A state moves one step at a time under one of 6 hidden systems, and each row is a state written as 22 numbers. Each run below is a few steps of one system.
lelel, seq 1:
76,84,-165,518,147,152,-9,-84,-108,59,-278,-181,599,-242,-43,170,-572,-75,-28,223,-228,-459
504,-172,22,-66,359,86,232,180,182,284,-65,-90,-87,655,-206,-352,54,-552,-74,315,106,-25
-345,29,141,-440,-5,100,-279,-166,240,-121,111,164,-332,35,583,-203,164,5,32,92,535,475
-220,2,-287,335,-462,112,122,-271,-153,-292,-164,-58,-165,-311,194,31,426,512,-288,-423,-143,-54
273,-92,49,-22,57,-245,-15,-288,-4,443,72,-404,186,-238,-746,376,-261,235,-25,-94,-150,-284
158,129,-34,-41,483,-471,-354,269,90,53,-160,-48,53,36,9,-404,-178,-562,562,57,-209,-49
-95,-13,-40,-340,-69,403,70,605,-131,-115,303,398,-311,466,282,-213,60,68,-30,-325,-57,355
-177,-98,236,118,-530,242,19,-310,-22,-522,232,244,116,-167,55,763,108,181,91,68,188,45
41,159,82,462,40,-552,496,-13,-123,217,-232,-47,433,-300,-140,67,106,84,-288,408,-243,-289
-31,29,-134,-140,471,370,-68,118,129,487,-154,-259,179,163,-32,-369,-677,-269,-107,232,108,-115
261,-205,-138,-99,14,324,-245,-118,254,-400,-78,115,-502,457,187,-332,470,-361,95,-23,337,136
Gapob, seq 2:
-92,-334,164,376,188,-606,133,-242,24,-416,-87,347,221,-245,-203,-306,142,324,98,374,29,72
119,-33,-187,-373,373,387,72,387,-198,464,-22,243,-285,216,-66,-72,-157,232,-613,-156,53,-249
216,-4,370,243,-100,120,187,-102,-103,-359,-108,-372,306,535,-115,-335,-146,-502,410,-74,10,178
31,-463,-180,45,-157,103,127,-196,337,190,289,79,11,-42,571,372,215,384,-310,293,264,224
-557,99,-278,-122,-23,317,-170,442,44,-306,13,-99,-254,-221,135,-233,-350,-119,327,-397,-350,-66
82,437,-43,421,-44,-345,170,-322,76,371,-372,-378,397,-253,102,10,126,-251,-173,433,-47,-226
176,137,56,-592,-15,105,-609,-63,109,164,294,289,-337,17,-94,591,87,-140,193,-123,263,44
-193,-21,59,337,-104,-650,87,32,-311,-327,-120,269,159,-141,-185,-460,268,190,330,-215,-412,303
159,-2,-84,-151,51,205,381,12,36,335,19,-72,-305,-41,-530,211,123,338,-712,111,113,-429
182,-80,406,-26,316,211,-189,46,-100,-600,32,175,223,334,-132,-190,-475,-288,429,44,225,-11
183,-482,-197,234,30,-171,273,16,-82,561,28,81,322,233,553,-82,135,283,-299,35,-117,381
mugo, seq 3, 11 rows:
39,-295,287,-202,324,-374,10,422,-201,-115,-114,68,-152,162,222,106,-36,-618,408,-346,-280,-125
-418,110,191,-549,-370,-16,-236,-100,118,-57,222,-76,-482,-164,-298,360,203,-170,343,-335,36,214
-471,371,-48,207,-432,-89,231,181,183,-653,143,50,-167,-316,425,-36,342,177,52,88,-53,99
-164,280,-130,-93,-236,537,327,509,48,279,401,54,174,283,290,-60,-272,305,-275,133,-15,309
-202,107,12,247,-2,98,45,-279,188,126,-15,-231,474,29,-319,-592,-433,121,64,470,139,311
271,57,173,71,332,111,77,-365,-283,84,-400,275,78,144,-75,-199,118,201,-628,277,483,-234
693,-253,-425,287,146,-32,-321,-253,-61,266,-70,-36,149,-63,-316,262,26,256,-80,-215,-215,-329
302,-591,176,93,465,-538,84,187,-80,10,-185,-74,59,113,178,169,-62,-494,317,-134,-291,-242
-224,-98,123,-639,26,-108,-402,-68,-27,223,-31,-1,-536,-116,-92,341,138,-369,263,-470,26,41
-378,271,-68,105,-423,-118,-28,99,115,-745,42,8,-371,-307,77,33,437,-104,347,-213,-192,-21
-188,225,107,-139,-352,294,410,586,108,-66,527,169,-18,233,445,262,37,129,-96,132,-8,297
lut, seq 4 (11 x 22):
148,-18,163,-112,94,477,-226,-427,-25,-381,-181,277,-214,50,-505,201,24,-99,-184,181,486,-379
287,-149,-39,146,397,-384,-364,-261,49,50,-145,36,269,-164,867,2,-56,171,5,85,251,42
99,-377,-282,58,-187,53,280,21,169,472,194,-765,-15,37,-144,60,-165,247,-57,-429,-352,89
-102,90,32,-119,-7,91,212,59,349,-574,-95,-181,-646,91,-330,-399,392,-269,-57,106,225,-233
328,489,58,-116,459,-461,-121,596,-23,-13,250,366,92,-33,385,-92,-72,211,8,179,17,-64
-170,260,57,27,-633,-75,-32,18,-239,151,243,-206,257,-54,-141,288,-3,72,420,-496,-439,417
-493,-255,237,91,-248,80,531,-120,9,-124,-221,317,-39,76,-410,61,259,-447,-120,516,21,-8
-78,55,25,-247,595,207,-439,68,-314,185,-252,507,145,-61,149,-128,-500,51,-162,60,214,-177
409,-211,-441,406,-306,213,-447,-383,-116,100,-52,-31,270,86,242,192,147,101,185,-362,-192,175
114,-412,276,8,-90,60,497,-333,353,-73,113,-510,-96,67,-190,354,65,13,-269,291,354,-188
-319,122,-96,-274,514,-155,-126,152,199,-66,-171,-246,-356,-224,451,-644,-168,137,-155,-82,222,-62
rikel, seq 5 (11 x 22):
-415,-375,424,-66,66,318,394,-59,-159,-339,-74,473,68,140,45,-28,-150,69,-320,368,377,45
-102,-315,-319,226,347,260,-409,-332,-18,-202,-270,249,112,-269,462,-214,-289,399,-180,25,237,-116
65,-248,-455,390,-144,430,-169,-136,262,94,-80,-384,278,11,508,277,-230,-375,209,20,-193,-89
-323,150,-235,-281,-89,54,73,155,681,216,274,-584,-340,-284,20,151,-122,-190,90,222,27,-87
-274,544,-295,-40,-216,-395,-64,207,35,-73,-55,-160,-417,-385,-138,-345,407,130,106,-340,-354,-8
615,2,-81,79,21,-450,104,163,-179,212,-40,59,-117,198,-559,132,476,-178,56,-241,-391,-232
324,320,582,-302,-93,-237,5,-99,-172,201,281,204,241,338,-546,172,51,4,124,173,259,327
-329,-114,453,-123,99,-24,303,248,-501,-116,-10,664,167,214,249,-156,-58,245,-227,22,122,328
105,-549,96,131,345,402,-63,-265,-325,-295,-319,118,85,90,138,-28,-322,217,-302,-226,260,-286
2,-141,-127,397,-91,363,-206,-485,316,-250,-111,-100,377,-81,424,204,-187,-211,118,473,293,-47
-291,-117,-479,-36,44,74,-59,274,564,266,279,-315,-81,-244,656,-26,-257,114,50,149,-89,131
mugo, seq 6, 11 rows:
-36,-21,-153,-297,-56,439,242,76,553,162,369,-509,-390,35,169,126,-84,264,-407,124,346,-65
59,368,-500,270,232,90,-170,123,487,13,-112,-78,22,-59,62,-563,-50,-255,22,599,11,-164
478,509,254,-110,248,18,37,239,-297,207,-31,439,170,449,-440,-172,21,-226,-162,282,113,-79
259,37,133,116,-124,-645,-35,-360,-121,310,89,-5,279,-237,-669,238,182,340,93,16,-162,77
-209,-439,-27,165,162,-524,357,69,-340,260,-385,97,-18,-254,388,98,260,87,-289,-251,-334,-126
-319,-521,-368,-90,-227,476,-218,-12,-151,321,-159,49,-162,98,7,166,-111,-300,168,-502,-354,130
-248,-220,281,128,-195,193,-185,-249,67,-778,-54,145,80,92,253,39,-22,-446,577,27,153,214
132,365,279,-390,-51,247,-186,23,67,-344,428,-36,-197,42,473,243,-43,459,-128,-167,546,117
108,251,-290,154,41,-42,205,246,523,-180,334,-655,-130,-194,-73,-391,-187,472,-48,33,-58,-143
11,26,-40,-69,338,87,455,350,265,348,-72,71,-95,254,-173,-282,-33,-355,-389,683,85,-216
136,439,-225,37,31,-84,-488,-245,-108,517,-177,456,211,-104,-609,-20,67,-140,57,337,-40,-5
rikel, seq 7, 11 rows:
89,384,207,-147,-60,-831,44,-19,-50,351,208,211,41,-278,-172,199,405,379,-65,155,-8,171
245,115,416,-19,165,-330,310,258,-640,255,-102,12,321,339,83,-219,-85,148,-113,-449,-193,151
221,-223,608,-38,281,172,295,-102,-166,-443,-167,68,36,493,-159,-93,-95,-339,-95,153,414,-144
-77,-295,64,86,136,110,-288,-260,205,-553,163,455,80,-21,394,-216,-51,332,111,336,469,288
-172,-606,-508,378,-122,436,13,38,89,69,96,-79,253,10,419,-56,-326,345,3,-185,-286,183
-270,25,-363,103,-138,509,103,-109,384,273,-124,-553,-38,-176,-339,21,-326,-319,-95,251,-98,-314
-249,666,-410,-149,13,-173,-422,152,324,134,-94,109,-328,-389,69,-135,245,-301,138,253,-72,-122
287,89,-196,-235,-110,-316,-223,319,-152,218,143,13,-354,-11,35,332,369,-30,183,-644,-406,-20
160,113,547,-144,-349,-309,405,-194,-205,86,111,-228,-8,72,-624,483,286,8,-48,-177,5,-28
-1,238,500,11,247,-610,295,-2,-261,51,-96,394,261,-31,-38,-268,129,281,-263,390,226,143
363,-250,188,94,457,81,-65,136,-444,-151,-166,224,282,459,430,-401,-300,80,-11,-277,82,102
med, seq 8, 11 rows:
-131,116,212,-352,401,10,266,501,79,67,-128,71,-283,315,127,-324,-44,-604,-77,262,113,-138
-152,515,444,-501,-14,-141,-133,285,-126,-553,272,125,-361,-88,-108,5,17,160,240,-357,159,48
81,245,174,386,-403,-109,276,59,-113,-571,198,464,229,118,-387,-77,365,234,105,301,-82,157
-94,-234,-91,-20,-154,308,-115,-513,245,228,186,214,133,-29,-563,46,-111,404,-187,441,341,229
-143,163,-282,243,24,265,-501,-522,-221,251,-448,14,341,-150,388,-321,-172,116,-152,-56,144,124
209,-50,-468,-20,-231,364,-138,-64,-42,330,-216,-116,-339,131,324,299,441,-260,-239,-428,-151,-157
181,-392,110,41,-36,-556,136,-63,170,109,150,-578,21,-221,333,526,33,-22,265,-321,-212,-66
-114,-397,-76,168,386,-283,603,652,122,144,42,-43,99,7,154,-225,-265,-50,-95,241,-400,-152
29,232,176,-438,467,67,-129,362,102,-98,104,-151,-272,96,-499,-278,-460,-240,203,-29,93,-277
97,655,475,-120,-1,-256,-80,100,-164,-468,-13,381,-12,232,76,-247,324,-261,198,182,281,176
-199,-14,132,-167,-488,191,90,-9,-118,-197,413,571,-135,46,-338,229,303,514,-112,-15,114,386
Gapob, seq 9 (11 x 22):
-191,-241,-201,193,-147,-78,-433,-474,-284,214,-364,-231,230,-288,37,1,-150,-26,309,-574,-329,121
-116,-303,-30,-30,-47,-173,-79,-484,-79,36,-468,-65,-395,-359,-27,432,463,-191,-237,-223,76,-404
252,116,231,-29,264,-218,-72,273,-264,-638,-144,394,-262,-47,199,305,265,-214,74,-185,25,-490
640,-86,41,232,212,-510,425,562,-58,79,223,101,167,222,-44,162,159,0,13,81,-388,-181
76,-326,47,-270,135,-46,362,425,470,106,426,-16,-238,346,-514,-110,-47,-201,119,383,-20,110
-373,194,65,-1,41,130,216,189,173,-68,94,263,127,246,120,-713,-93,47,-74,559,245,463
-109,534,-155,-62,-346,579,-6,-3,-63,443,156,-226,230,188,152,-169,-252,329,-287,-105,111,358
-238,-22,-18,119,-414,264,-342,-623,82,-56,30,-482,257,-234,-152,137,-330,109,361,-242,54,217
-342,-344,-221,49,100,-131,-432,-547,-82,106,-364,116,-64,-627,286,238,34,248,-117,-158,59,-150
93,134,-16,-87,221,-110,-226,54,-444,-52,-504,36,-305,-162,83,148,193,-340,-46,-576,-201,-495
649,-35,261,218,68,-511,245,-5,-67,-250,-69,-3,-18,162,-91,378,495,-305,80,38,-49,-329
med, seq 10 (11 x 22):
-17,-89,-144,-428,182,114,-6,234,383,723,309,-26,-98,-59,-20,483,-254,-150,-180,410,100,-83
-90,457,365,-18,223,-143,-78,237,-493,-16,-148,-60,452,-114,361,26,-565,-46,153,-276,-133,-98
50,209,242,-85,-231,222,567,292,-249,-53,-110,138,-251,364,-436,161,383,-379,-317,-15,-91,-233
-45,-106,577,-231,32,-522,79,-472,26,-255,117,-198,-93,-276,-376,148,53,436,-7,-61,397,3
-34,-249,-198,444,193,48,198,14,-224,-297,-264,498,133,137,105,-682,138,403,-318,147,-9,56
116,-263,-360,-198,-46,489,-515,-370,297,-27,28,-181,-435,137,-461,-181,41,-62,168,-253,182,50
7,156,-138,245,-120,-400,-317,-274,225,-43,-100,-86,158,-155,769,-123,339,-187,317,130,47,334
-98,-238,-521,-75,-141,265,64,550,183,371,405,234,-142,-52,262,413,-18,241,-133,-65,-367,13
92,165,120,149,40,-102,-82,35,35,98,79,-501,510,-147,-219,307,-623,-297,487,-8,-298,-210
-45,323,255,-158,196,-10,463,316,-75,378,-181,171,25,213,188,28,99,-439,-429,526,150,-162
-83,197,474,-512,88,10,-58,78,-393,-196,138,-20,-232,-77,-207,190,-233,429,-109,-594,204,-92
lelel, seq 11:
91,254,249,11,2,33,269,-183,-546,289,-490,54,78,313,-472,-375,194,-120,-405,-114,28,-38
-56,-214,387,-257,392,43,-395,-464,-205,-182,-196,192,64,81,-175,-341,-349,136,82,-99,490,144
162,-562,-17,321,146,-300,93,-46,-110,-552,-67,98,-31,140,214,-548,196,399,108,-338,-80,221
-169,-695,23,-85,-14,-134,275,109,282,50,511,-289,-8,-122,-136,159,-338,548,114,-159,-136,220
-167,-254,-363,236,27,-266,18,264,546,-273,113,-193,-130,-401,38,198,-25,-257,405,235,-394,-302
203,344,-444,-169,35,94,130,678,300,476,360,90,-223,57,94,204,96,-24,-240,233,-232,-167
35,597,-61,-101,-369,448,-363,-112,94,150,50,-28,124,42,322,541,31,-474,144,152,168,-2
-16,566,194,37,-323,-40,270,-151,-428,198,-402,165,-2,165,-134,11,581,-315,-347,47,23,-19
-191,239,376,-217,207,154,-221,-440,-468,223,-346,137,238,-64,-234,-132,-361,175,-274,-64,375,-23
314,-359,107,337,324,-77,-121,-295,-287,-497,-398,41,97,255,-60,-572,12,18,104,-279,61,-45
78,-676,260,-212,211,-290,225,43,103,-33,372,-88,-88,226,-113,-307,-128,515,57,-208,124,423
lut, seq 12:
459,282,-85,63,423,-219,-659,-187,100,-49,-167,185,133,-209,98,242,-87,-330,273,258,173,-408
243,-69,-71,-82,-161,-244,-101,-154,112,722,67,-467,164,-8,393,547,71,-240,115,-198,-127,145
-333,-49,-29,-260,-246,225,465,-39,54,252,-219,-370,-576,67,-85,-7,414,-193,-478,-190,52,-104
215,424,59,-27,386,-58,122,315,-315,-261,-278,338,-257,154,138,-489,245,208,-448,-91,174,-285
490,199,274,194,-89,-230,-28,116,-377,-170,267,21,479,323,139,-118,-97,365,261,-389,-125,364
-402,-460,330,32,-457,78,416,-114,176,-210,335,-49,141,228,-232,-13,-30,21,270,155,12,566
-616,-264,-183,-156,269,252,-91,157,204,-168,33,497,-189,-275,-166,-226,-323,173,-104,401,116,-74
220,141,-509,289,142,25,-696,-79,-29,-84,-64,293,194,-398,-65,172,-208,128,268,-68,-260,-320
368,-91,92,193,-186,-226,-19,-399,245,181,-15,-510,227,-82,-86,656,74,-462,286,151,-49,-197
-310,-59,93,-419,215,-25,215,10,240,495,-227,-435,-353,37,327,-28,13,-467,-265,82,227,-70
163,379,-453,-115,109,202,-48,367,-186,275,-180,145,-407,130,183,-373,339,179,-473,-365,-112,-126

Which system made each of these runs?
seq 13 (2 x 22):
-90,379,-124,-276,-281,435,-66,68,-196,-30,154,333,-354,39,-541,-101,211,515,-357,-235,114,38
111,-28,195,459,-22,186,59,-277,-308,-428,-128,-41,565,41,-479,-150,-413,252,115,-29,-46,-132

Gapob
seq 14:
271,-84,363,-376,369,-150,225,30,-350,482,-113,151,-63,392,-453,-217,15,120,-410,-102,193,41
-22,-436,-356,243,-80,-352,-238,-494,94,92,-204,92,-100,-423,-592,100,312,184,75,-33,-233,-150

mugo
seq 15 (2 x 22):
-94,226,-26,-162,280,139,-157,-44,169,-157,61,-109,-123,-79,-743,-597,-405,303,11,111,213,-99
379,582,-30,29,64,31,-481,-251,-83,-148,-217,357,7,286,100,-438,367,-154,27,182,381,190

med
seq 16 (2 x 22):
441,-22,8,150,33,204,-409,-88,7,-184,349,585,447,119,-20,399,-221,205,205,329,180,77
-380,-295,56,31,-312,-35,-182,-578,241,113,118,-340,247,-423,230,486,-212,150,201,56,135,193

lut
seq 17 (2 x 22):
87,335,-41,-230,158,-752,-340,-83,200,271,36,-499,-167,-349,-40,-206,65,51,347,-297,-81,88
79,47,283,137,-172,-543,388,394,-200,-184,60,-101,55,231,-234,-87,262,-371,457,-276,-506,158

rikel
seq 18, 2 rows:
190,30,-119,-82,51,36,242,-14,58,198,141,-532,-209,41,34,-360,-11,756,-501,-402,146,59
614,16,-261,243,195,-361,-65,2,-55,240,-110,-351,70,296,-212,-614,154,108,97,-333,-282,113

med
seq 19:
138,89,303,-68,191,-383,73,333,23,48,81,-345,227,352,365,-364,-193,-457,502,-127,-143,337
-169,-392,289,-232,100,24,265,334,163,-696,261,-42,-447,210,-356,-256,-62,-67,274,-180,19,26

rikel
seq 20, 2 rows:
-96,-223,182,30,-235,175,114,281,-269,-608,263,589,-47,11,-375,439,28,161,174,-168,-202,-95
-353,-173,310,264,42,50,-1,-46,-168,-544,-123,265,427,-240,378,340,-413,-216,318,213,-3,-134

lut
seq 21 (2 x 22):
-131,-701,251,81,308,-15,-82,-186,-80,-288,-234,-148,190,34,476,48,-402,-342,355,-203,34,-31
3,35,134,-515,87,422,-432,-227,107,-254,8,-243,-529,12,140,238,-64,-102,29,-399,484,-172

mugo
seq 22, 2 rows:
-57,804,-62,164,-314,-183,237,260,235,-50,218,73,101,-37,-314,-222,288,15,29,524,-85,107
346,172,-231,-309,285,-11,-17,556,-201,361,138,411,-312,312,-51,-315,188,288,-312,-243,-120,59

rikel
seq 23:
-22,-576,3,197,-43,251,-151,-383,-431,-293,-199,319,122,105,-451,-197,-101,319,33,-381,-60,74
-45,-721,21,252,124,349,349,-156,-328,-76,-394,54,44,91,150,169,-69,21,-432,-165,-1,-331

Gapob
seq 24:
-261,428,-369,-236,87,474,-276,406,-60,241,178,433,-19,-111,204,-109,-326,383,-270,62,18,45
142,411,-202,465,-539,61,-227,-450,-151,-208,-74,98,312,-252,-274,208,273,251,74,-16,-120,-28

lut
seq 25 (2 x 22):
-296,-48,9,11,-2,69,-199,184,245,-416,226,556,84,136,-2,-315,-97,-258,504,499,69,386
-509,494,-159,-152,-407,511,-356,-5,156,-116,227,371,14,-191,-51,162,-133,-3,154,296,133,205

med
seq 26, 2 rows:
303,-91,184,-369,130,-258,16,-215,23,323,-41,244,-360,281,110,-13,631,-6,-367,123,437,214
157,-115,-622,196,-2,-306,-396,75,55,-14,64,256,-188,-207,-173,-357,304,417,187,-296,-399,115

mugo
seq 27:
-86,-160,192,-306,309,-237,322,291,-169,35,103,130,-313,-180,243,62,26,682,-546,-255,147,-171
-341,-319,-630,152,-73,314,-3,115,297,200,-13,-217,-124,-344,-431,27,-286,25,24,-39,-462,-283

mugo
seq 28, 2 rows:
-485,-549,-91,-136,11,-318,169,-251,-43,333,-402,-66,-405,-137,-68,-248,400,-181,-140,-219,-133,140
-59,-283,-227,-338,379,2,-419,-1,-58,48,-76,37,-434,-431,94,225,-181,351,-142,-489,32,-391

lelel
seq 29:
398,117,-576,560,47,-104,-210,137,-134,185,-79,126,425,-128,-132,-86,-110,191,95,-32,-542,-181
144,-467,548,-68,288,-254,371,133,-358,225,-136,-8,338,397,-83,124,-265,-431,122,-79,-137,34

mugo
seq 30, 2 rows:
170,99,-27,-106,269,-26,-70,554,-84,-662,188,52,-353,-54,330,-104,-81,311,81,-514,-98,-274
568,-44,-282,461,255,-359,301,152,260,194,-52,-450,245,61,-131,-254,-20,-81,-18,246,-304,-277

Gapob
seq 31:
-322,244,-294,242,-502,-13,-63,9,-114,-177,-31,527,-57,-57,-445,-253,486,41,165,63,-335,301
325,-300,-235,-169,250,-37,-87,164,-203,718,48,449,12,83,-481,331,-51,116,-243,-12,-226,-161

rikel
seq 32, 2 rows:
-140,263,28,265,-449,-266,377,-121,16,52,-295,-271,-38,80,-229,-81,589,-595,104,121,-263,56
-433,335,42,-507,202,104,-166,34,-168,483,-112,310,-195,-224,-380,-107,-199,170,-365,99,189,-68

lelel
seq 33, 2 rows:
299,-195,29,-151,125,-483,181,163,46,-188,120,-182,-516,242,-324,-491,468,245,49,-444,-85,133
113,-338,-107,79,165,-595,-165,39,230,-167,182,283,-70,35,-361,-520,216,114,458,125,-170,371

med
seq 34 (2 x 22):
154,-50,-83,352,-54,-12,170,277,-446,-250,-124,-178,176,-100,58,223,-140,127,46,-649,-537,-390
306,-381,187,54,103,-196,514,-52,341,33,-19,-372,-139,273,-435,113,190,-491,-21,352,39,-244

med
seq 35:
163,48,306,-423,-106,369,67,-23,178,198,553,-230,34,360,-155,161,-322,344,-83,29,423,342
-375,-304,-21,122,-10,-14,-141,-237,87,-247,65,-202,205,-95,232,-578,-357,418,274,-219,36,498

Gapob
seq 36, 2 rows:
-111,-594,62,13,-6,131,-219,-285,181,-458,238,-269,1,-219,262,223,-384,416,293,-349,157,64
-97,-132,9,-200,364,317,35,173,355,-446,28,-345,-380,-108,489,-16,-311,-2,-164,-28,357,-418

mugo
